One turning vector, and how many steps it has turned:
The counts run from 0 to 222.
[-30, -19,  16,  33,  15, -54,  44,  10,  -7,  25,   8, -11, -26,   5, -39,
  17,  31, -12, -35,  -9,  20,  40,  -2, -25, -20,   1,  53,  12,  30, -22,
   1,  19,  10,  58,  28, -24, -24,  31,  48,   0,  21,  76,   8, -34, -18,
   6,  -5, -28,  31,   8,  28, -42,  33,   0,  30,   9,  -4,  23, -48,  38,
  21,  32,  44,  -9,  21,  37,  19,   9,  18, -14, -24, -21,  43,  30]  82
[-27, -46,  42, -34, -24,  -8,  -6,  -2, -18, -39,  -4,  18,   0, -16, -72,
 -27, -16,   6,  29,   1,  13,  21,  25, -16,   9, -32,  17, -58,  -8,  27,
  28, -12,  28, -14,  22, -30, -24, -19,   6, -13, -32,  47,  10,  42,  -9,
  39, -11,  10,  41,  -6,  65,  23,  12, -12,  28,  44,   6,  34,   5, -56,
 -28, -15, -12,  -4, -12,  -4,  63,  53,   7, -16,   2,   3,  29,  -2]  12
[-22,  16,  35,  31,  17, -29,  48,  21, -14,   3,   7, -11, -33, -15, -48,
  17,  42,  -2, -40,   1,   4,  50, -17,  -4, -42,  -7,  34,   7,  27, -26,
  40, -26,   2,  30,  23, -31,  -5,  29,  54,  12,   5,  71,  33,   8,  13,
  -4, -18, -18,   9, -11,  16,  -9,  31,  -2,  -9,   7, -15, -16, -33,   0,
 -13,  27,  64,   9, -29,  27,  -7,   1,  19, -28, -23,  -1,  65,  -2]  71
[-39, -25,  67, -20,  -3,   5,   0, -22,  26, -43,  13,  19, -16,  -8, -47,
   2,  -3,  -5, -15,  -3, -37,   7,  10,   1,  -4, -20,  46, -59,  11,  23,
 -11,   3, -26,  17, -12, -12, -30,  31,  -2,  47,   1,  36,  20,  65,  -1,
  30,  -1,  21,  24,  -6,  63,  48,  22,  21, -11,  42,   0,  44,  16, -28,
 -10,  11,   7, -42, -17,  16,  50,  24,  -3,  20,  -6,  -2,  33,  33]  139
[  1,  14,  17,  27,  34, -47,  48, -25, -20,  33, -18, -14, -24, -12, -51,
   0,  24, -14,  -4, -10,  -9,  37,  -3,  -6,  -4, -10,  40, -33,  13, -61,
  36, -48,   7,  35,  10, -41,  21, -13,  33,   5,   1,  48, -16, -19,  -8,
   9, -16, -11,  38,  30,  15, -17,  43,   0,   3, -10,   2,   5, -42,  24,
  -1,  -2,  53,  54, -25,  13,  15,  13,  15, -18, -21,   6,  61, -31]  60
[  1,  15,  32,  16,  -9, -50, -11, -48, -31,  11, -30, -31,   7,  -3, -40,
 -38,   3, -10,  40, -18,  -3,   0,  14,  17,  38, -40,  66, -51,  -4, -20,
  43,  25,  19,  -4,  40,  -5, -23, -14,   0,  26,   1,  19,  -6,  30,  -8,
   3, -16, -11,  23,  33,  57,  28,  52,  38,  19,   7, -14,  45, -34,  -5,
 -41,   3, -19,   5, -42,  -9,  56,   1,  27, -13,   5,  23,  11,  -1]  25
[  5, -14,  10,  17, -16, -32,  15, -17, -47,  45,  15,  -2, -27,   6, -30,
 -32,   3,  -5,  46, -21,  -5,  26,  29,  24,  -2, -37,  63, -19,  12, -33,
  25,   0,  -3,   1,  63, -25, -18, -29,  31,  28,  -5,  53,  23,  13, -12,
 -30, -11, -31,  14,  12,  47, -14,  44,  12,  25, -20,  -9,  14,  -3,  -3,
 -52,  32,  16,  14, -43, -30,  20,  18,  15, -21, -28,   4,  12, -17]  196
[ 16,  21,  30,  -2,  19, -51,  -8,  17,  15, -16,  31, -25, -19, -15, -17,
  49,  34, -23, -35,  20, -14,  16, -53, -23, -40, -24,  37,  32,  -3,  14,
   8,   9,   2,  12,   8,  -9,  -8,  26,  46,  16,   8,  80,  -2,  36, -48,
   7,  17, -26,   6,   3,  14,  10,  41,   3, -13,   9, -19,  26, -24, -10,
 -41,  22,  18, -21, -54,  29,   0, -31,  44,  37,   0,  -7,  16,  21]  103
[ 45,  -4,  24, -18,  34, -20,  35, -11,   9, -13,  21, -13, -65,  25, -44,
  21,  16,   4,  -2,  53, -34,  18, -17, -28, -18, -34,  54,  24,   2,   8,
 -36,  -2,   3,  34,  11, -48,  12,  28,  22,  38,  20,  75,  -4,   1, -52,
  11,  11, -30,  36,  -5,  49,  -6,  17, -33,   5,  13, -13,  30,  -9, -10,
 -25,  43,  26,   1, -23,  -4,  10,  14,  34,  23, -34, -29,  28,  13]  95
[ 20, -10,  10,  28,  11, -59,  35,  19,  -4,  23,  14, -31, -38,   2, -44,
  29,  10, -19, -25,   8,   4,  45, -14, -33,  -5,  -2,  45,  45,   9, -17,
   7,  16,  24,  39,  37, -35,  -7,  32,  51,  -2,  17,  82, -20, -19, -39,
  19, -17, -38,  39,  11,  22, -32,  29, -12,  -2,   8,  -5,   6, -53,   9,
 -10,  36,  22,   2,   0,  10,  14, -16,  50,  -8, -11, -15,  16,   0]  87
[-28,  -8,  19,  14,  12, -46,  27,   8, -10,   3, -23,   5, -43,  27, -50,
  10,  16,   0, -15,  22,  24,  13, -18, -10, -16, -24,  40,   5,  18, -40,
 -14,   8,  28,  78,  35, -34,   4,  10,  42,   3,   3,  69,   1, -17, -30,
  -1,  -5, -47,  36, -21,  36, -16,  17, -31,  41,  28,  -2,  40, -49,   7,
   4,  15,  26, -14,  18,   9,  26,  13,   2, -25,  -3, -12,  51,  31]  221
[ -3, -44,  66, -30, -24, -24,   6, -31, -10, -42,   2, -11,  18, -10, -51,
 -33, -23, -10,  32,  -3,   4,  12,  25, -19,  26, -32,  13, -39, -11,  41,
  19,  27,   5, -32,  37, -44, -29,  -5,  -8,   1, -14,  26,  13,  39, -36,
  57,  -3,  21,  49,  23,  38,  33,   7,  25,  -3,  33,  11,  41, -18, -33,
 -18,  12,  -4, -10, -23,  -7,  52,  26,  25,  11, -19,  -6,  10,  -5]  151
[ 11, -17,  42,   0,  14, -25,   2, -42, -36,  33,  15, -11, -27,  19, -38,
 -35,  -2,  -3,  34, -24,  -7,  34,   5,  22,  -4, -34,  44, -10,  -8, -24,
  27,   2,  14,  16,  44, -44,  18, -25,  36,  65, -10,  28,  35,  -2,  15,
 -12, -21, -37,  36,  12,  37, -23,  21,  10,  12,  -5,   7,  37,  -6,  25,
 -42,  27,  47,  33, -17, -19,  31,  38,   2, -16, -42, -11,  34, -18]  57
[ 27,  -4,  35,  -6,  30, -14,  42, -19, -21,   1,  20, -13, -46,  -2, -57,
 -16,  19,  19,  16,   4, -13,  48,  -1,  19, -17, -34,  24,  -6,  -3, -19,
  26, -32,  10,   2,  14, -50,  13, -14,  35,  50, -15,  42,  30,   6,   0,
  -6, -11, -17,  35,   8,  44, -11,  13, -12,  -6,  -3, -10,   9,   5,  11,
 -47,  17,  68,  40, -38, -25,   2,  37,  23,  -9, -42, -16,  51, -39]  62
[-27,   7,  22,  15,   8, -69,  -4,  22, -13,  -5, -18, -14, -32,   2, -49,
  19,  28,  -6, -16,  20,  29,  34, -30,   7, -16, -29,  34,  30,  13, -33,
   8,  15,  42,  44,  51, -19, -15,  11,  66,  -2, -11,  64,  11,  -1, -27,
  -8, -16, -49,  20, -13,  14, -12,  27, -23,  24,  19,  -7,  33, -51,   5,
 -30,  13,  18, -25,  10,   4,  22,  -8,  14, -32,   6,   1,  38,  15]  220
[ -5,  -5,  27,  12,  19, -26,  64,  36,  -2, -18,  11,  -9, -15, -19, -53,
  19,  39,  11, -33,   5,  16,  39,  -7, -25, -34, -19,  24,  -2,  22, -23,
   7, -12,   8,  43,  11, -38, -10,  15,  48,  -6,   7,  77,  21, -19, -21,
  18,  -7, -11,  31,   8,  30, -37,  12, -16,  15,  20,  -5,  13, -40,  13,
   9,  22,  69,  25,  -4,  37,  -5,  21,  19,   3, -31, -20,  58,  -1]  77
[-39,  23,  42,  20,  -4, -48,  30, -10, -21, -20,   4,   8,   2, -44, -59,
   8,  15, -28,  15, -18,  10,  12,   5,  -6, -26,  -6,  23, -74,  27, -50,
  37, -26,  -2,   1,  38, -12,  22, -12,  36, -33, -25,  19,  19,  25, -30,
  48,  16,  32,  20,  27,  -5,  36,  21,  14,   0,  12,   5,   3, -46, -10,
 -28,   1,  55,  21, -51,   7,  10,   7,   6,   5,   2,  22,  56,  -6]  176
[ -5, -30,  48, -45,  25, -23,  11,  10,  10, -44,  34,  22, -14,  -5, -43,
  26,  -9, -17, -36,  21,  -3,  23, -49, -39, -42, -16,   4,  18,   3,  34,
 -16, -19,   8,  15, -16, -49,   2,  16,  17,  -7, -14,  88,  11,  17, -35,
  39,  -5, -20,  38, -25,  36,  12,  14, -11,  -5,  39,   4,  56,   3, -20,
   5,   3,  34, -15, -18,  29,  17,  28,   9,  21,  -4, -23,  30,  20]  111
[ 26,  -2,  30,  -3,   5,  -1,  47, -19, -23,  -4,  35, -33, -20,  -8, -42,
  -6,  42,  39,   4,  -7, -12,  20,   9,   4, -41, -44,  43, -19,  -2,   2,
  20, -22, -20,  16,  16, -27,  -2, -14,  35,  49,  10,  53,  25,   6,  -6,
 -13,   0, -18,  26,  23,  51, -35,   3,   7,  19,  -7,  -5,  31,  -9,  24,
 -33,  20,  61,  59, -42,  18, -18,  27,  27,  30, -50, -22,  40, -19]  68
[ 12, -18,  27,  -8,   2,  -3,  37,   8, -18,   0,  13,   1, -23,   9, -32,
 -29,  42,  17,  35,  20,   6,  -3,  13,  23, -27, -56,  59, -19,  11, -35,
  10,   1,  -9,  28,  16, -31, -15, -24,  24,  15,   7,  68,  52,  18,   2,
 -36,   3, -26,  -2,  -3,  78, -14,  16,   6,  46,  -7, -39,  41,  -7,   7,
 -33,  25,  32,  12, -23,   7,   4,  27,  -2,  -7, -39,  -8,  49,  11]  206
[-17,  -3,  29,  30,   8,  -2,  53,   4, -13,  27,  -8,  11, -25,   5, -39,
 -14,  27,   4,  24,  13,  -1,  19,  21,  12, -28, -25,  62, -14,  30, -53,
   8, -25,  -6,  38,  13, -48,   0, -12,  16,   3,  12,  82,  40,   6,   6,
 -24,  -7, -16,  10, -21,  72,  -8,  31,  10,  47,  13, -25,  22, -12,  -9,
 -25,  16,  22,   4, -33,   0,  11,  22, -23, -36, -24,   1,  64,  21]  205
[-36,  51,  39,  49,  10, -51,  16, -35,  -4,  -2, -43, -13,  -5,  -8, -59,
 -14,  19,   6,  21,  -9, -25,   2,   0,  21,  18, -12,  60, -65,  23, -43,
  37,   2,  14,  29,  36,  13,  -1,  14,  28,  25,  -8,   4,  10,  23,  -5,
   5,  -4,  11,  13,   2,  32,  37,  33,  18,   8,  29, -17,  30, -59, -11,
 -26, -13,  20,  -8, -34,   0,  34, -11,  -4, -19,  12,  23,  44,  16]  32
[ -6,   4,  59,   6,   4,   1,  46, -54, -10, -13, -31,   5,  14,  -2, -50,
 -39,  20,  26,  50,  -3, -14,  -1,  11,   9,   4, -45,  31, -56,  10, -19,
  40,  -4,   8,   6,   1, -37,  18, -20, -10,  22,  -7,  23,  38,  23,   7,
   2,  -6,   7,  32,  -9,  58,  37,  17,  27,  28,  38, -19,  58, -27,  -9,
 -32,  -8,  29,  18, -34,   4,  34,  36, -11,  -9, -11,   2,  53,   2]  34
[-48,  -8,  64,   4,   5, -21,   6, -14,  21, -30,  -1,  14, -21, -21, -41,
  27, -10, -32, -19,   4, -46,  25,   4, -27,  -7,  -1,  38, -45,  29,  17,
   9, -14, -20,  10, -24, -26, -29,  35,  -1,  30,  -5,  51,   7,  57,   7,
  41, -15,  23,  23, -10,  44,  57,  47,  23, -14,  39,   3,  18,   1, -47,
   5,   9,   7, -40, -21,  22,  47,  -1,  -1,  -8,  16,   8,  32,  23]  138
[ -1,  -3,  34, -19,   4, -56, -17,  -9,  -2, -24,  38, -20,  11,   2,  -6,
  19,  25, -16, -32,  -2,  -4,   0, -47, -38, -47, -35,  44,  16,  -8,  31,
  -4,  30, -10,  22,   6,  -1, -19,  10,  53,  20,   3,  61,   5,  37, -43,
  28,  17, -23,  16,  23,  22,  -6,  23,  21,  19,  15,  -1,  73,  -9,   1,
 -22,  22,  12,  -7, -34,  46,   1, -14,  24,  43,  -9, -14,  12,  44]  108
[-33, -25,  56, -28, -13,  -8,  20,  -6,  22, -65,   0,   6, -18, -31, -70,
   9,  -1,  -4, -16,  10, -15,  20,  15, -28,   3, -23,  24, -60,  12,  21,
   3,  -7,   2,   1,  -3, -14, -25,  27,   8,   4, -17,  36,   5,  45, -18,
  68,   6,  42,  50,   5,  37,  54,   7,   0, -17,  53,   9,  21, -14, -39,
   6,   2,  11, -22,  -8,  14,  38,  24,  16,  12,  10,   0,  41,   6]  144
[-25, -20,  12,  30, -35, -51,   9,  -7, -58,  19,  25,  -2, -21, -19, -50,
 -10,  -3, -14,  26, -36,  23,  42,  17,   6, -11,  -3,  42, -33,  23, -31,
  43,   0,   9, -10,  88, -13,  -6, -30,  51, -18, -18,  39,  14,   4, -23,
  19,  -9,  -3,  27,  19,  -8,  -4,  29,   9,  24,   2,  28,   8, -52, -21,
 -42,  31,  27,   7, -38, -14,  14,   7,  30, -22,  -8,  14,  19, -18]  186
[-42,  -1,  47,  13,  -1, -15,  51,  -6, -23, -15,  10,  37, -10, -20, -76,
   1,  -1, -17,  16, -15,  -8,  28,  13,  -8, -17,  -1,  26, -60,  37, -40,
  29, -38,  -4,  -5,  41, -42,  18, -23,  12, -26, -21,  40,  29,  12, -16,
  29,  10,  33,  36, -10,   7,  33,  21,  -1,  17,  26,  20,   8, -45, -34,
 -13,   9,  50,  17, -40,  -1,   1,  31, -13, -17,   0,  12,  55, -17]  177
[-53, -20,  29, -10, -25,   0,  11,   0, -10, -38,  11,  42, -20,  -9, -68,
   7, -17,  15,  -4,   2, -24,  29,  20, -23, -15, -20,  43, -64,  17,  22,
  17, -15,  -2,  10,  22, -13, -17,  -5,   1,  -6, -20,  50,   8,  39, -15,
  23,   7,  17,  38, -37,  42,  31,  15, -13,  42,  53,  11,  33,  -5, -64,
 -23,  -7,  -5, -30, -27,  10,  45,  39, -11,  -4,  15,   6,  23,  15]  6
[-42, -11,  47,  28,  -4, -58,   4, -33,   1, -27, -17,   4, -17,  -7, -66,
  -2, -26, -39,   7, -13, -22,  26,  24, -19,  42,   7,  34, -53,  29, -13,
  20,  21,  14,   9,  46, -11, -13,  33,  20,   0, -10,   9,  -8,  21, -31,
  58,  -9,  28,  48,  11,   3,  43,  29,  11, -24,  37,  25,  16, -57, -25,
   0,  19,   1, -44,  -6, -10,  64,   2,  15,  -9,   8,   3,  26,   4]  154
[-65,   1,  28,  -6, -20, -19,   7,  16,   0, -43,  -5,  33, -16, -29, -65,
  25,  -1,  -2, -15,  12, -17,  28,   9, -26, -18, -11,  40, -73,  16,   3,
  16, -40,   6,   9,  15,   4, -15,   4,  28, -15, -24,  45,  -8,  49, -23,
  39,  12,  21,  26, -12,  30,  35,  29,  -7,   9,  49,   5,  19, -23, -57,
 -14, -17,  -3, -29, -29,  11,  42,  14,   1, -10,  28,  24,  46,  30]  5
[ 16, -42,  39, -12,  -2,  -8,  36,  13, -29,  -3,  36, -23, -31,  14, -52,
  -7,   6,  28,  -3,   1,  10,  51,  -6, -15, -25, -28,  32,  46,   0,  12,
   9,  17,   5,  -3,  35, -55, -25,  -1,  40,  23,   5,  87,  35, -16,   3,
  -8, -15, -26,  35, -14,  31, -40,  -2, -12,  27,  15,   5,  20, -16, -10,
 -26,  34,  53,  -3, -16,   6,   4,  37,  30,  -2, -59, -26,  18, -12]  79
[-29, -46,  42, -35,  23, -42,  -8,  -3,  17, -32,  31,  27, -11,   0, -23,
  32, -13, -52, -38,  13,   9,  13, -39, -41, -33, -19,  29, -12,   0,  18,
 -29,  -7,  11,  42, -32, -31,  -6,  21,  27,  10, -12,  57,  -6,  17, -38,
  56,  -3, -16,  36,   2,  37,  11,  44,   0,   6,  27,   3,  58,  -3, -11,
  28,  -2,   4, -15,  15,  32,  58,  23,   1,   4,   6, -24,  28,  29]  116
[-34, -44,  40, -14, -11, -20,  -3,  -9,   2, -22, -28,  27,  -7,  -3, -61,
 -36, -16,  -5,  27,   8,  18,   8,  27,   5,  23, -43,  39, -77,   3, -20,
   5,  -6,  27,  25,  10, -15, -21,  -7,  11,   7, -26,   9,  17,  32,  -1,
  36, -16, -10,  32,   6,  84,  26,  28,  10,  23,  37,  -4,  42,  -3, -17,
  -8, -17, -12, -10,  15, -10,  80,  38,  -5, -30,   1,   2,  37,  10]  17
[-25,  -7,  39, -18, -22, -37, -24,   6, -15, -23,  17,  -1,  26, -42, -32,
   9,  -5, -23,  10, -13,  -6,  11,  -4, -14, -21, -25,  40, -51,  -3,  24,
  41,  -3,   4, -35,   9,  14, -41, -21,  30, -20, -18,  51,  -5,  72, -23,
  22,   5,   6,   8,  24,  43,  29,  44,  31,  30,  15,  -6,  45,   1, -44,
 -50, -10, -19,  -2, -65,  20,  28,   0,  32,  17,  14,  17,  14,   7]  3
[-13,  -8,  32,  13,  -3, -38,  22,   1, -21,  17,  35, -38,  12, -18, -17,
 -12,  44,  -3, -20, -25,  33,  32,  -9,  -3, -34, -27,  49,  15,   8,  -6,
  37,  28,  -5,  10,  25, -18, -44,   7,  60,  17,  11,  83,  31,   0,   8,
  -9, -18, -20,  11,  26,  37, -38,  37,  38,  29,  -4, -14,  27, -33,  23,
 -22,  30,  53,  18, -22,  35,  -9,  12,  26,   2, -41, -13,  30,   7]  75
[-26,   1,  28,  -6,  13, -39,  -3, -33,  21,  -1,  -7,   4, -26,  -6, -29,
  28,   3, -39, -35,  -7, -51,  16,  -1, -35,   6,  -4,  64, -55,   7,  12,
   2, -28, -26,  34, -32,  -1, -26,  30,  -5,  24,   4,  41, -36,  35, -20,
  38,  -5,  14,  25,  22,  51,  37,  63,  36,   3,  26,   8,  32,  -8, -26,
  18,   1, -18, -15, -30,  29,  60,   8,  13,   9,  15,   9,  26,  25]  132
[ 14,   4,  20,   4, -19, -22,  26,  21, -36,   0,  15, -23,  -7,  -6, -37,
 -16,  47,  27,  23,   1,  16, -10,   7,  19, -41, -55,  57, -20,  -1, -30,
  18,  14,  -5,  18,  39,  -1, -20, -17,  45,  10,   9,  58,  28,  25, -30,
 -27,   7, -27,   8,  21,  59, -25,  14,  10,  41,  -3, -32,  43, -22,  18,
 -55,  22,  29,  30, -50,  12, -11,  12,  25,  18, -22, -11,  38,  18]  207
[-50,  -7,  26,  23, -36, -53, -19,  -4, -20,  -4, -24,   4,  -1, -16, -57,
  -4, -16, -14,  -2, -26,   0,  34,  17, -19,  30,   7,  49, -63,   9,  -6,
  36,   9,  20,  19,  54,   7, -30,   2,  23, -19, -16,  33, -18,  29, -10,
  31,  -8,  -4,  34,  -5,  30,  17,  42,  24,  35,  37,  19,  29, -40, -37,
 -18,  -8, -35, -25,  -8,   3,  60,  -1,   9, -32,  21,  27,  17,  16]  15
[ -4, -24,  18,   5,  19, -34,  31, -19, -27,  11, -10,   4, -26,  38, -38,
  -6,  -1,  13,  14,  24,  14,  12, -18,  -9,  -7, -31,  37,  11,   0, -22,
  -6,  14,  26,  57,  26, -50,  -1, -17,  20,  15,   9,  69,   6, -19, -26,
 -12,  -6, -45,  45, -26,  62, -29,  11, -26,  57,  27,  -3,  68, -31,  12,
  -2,  15,  19,   4,  10,   4,  36,  39, -16, -15, -20, -14,  43,  27]  222
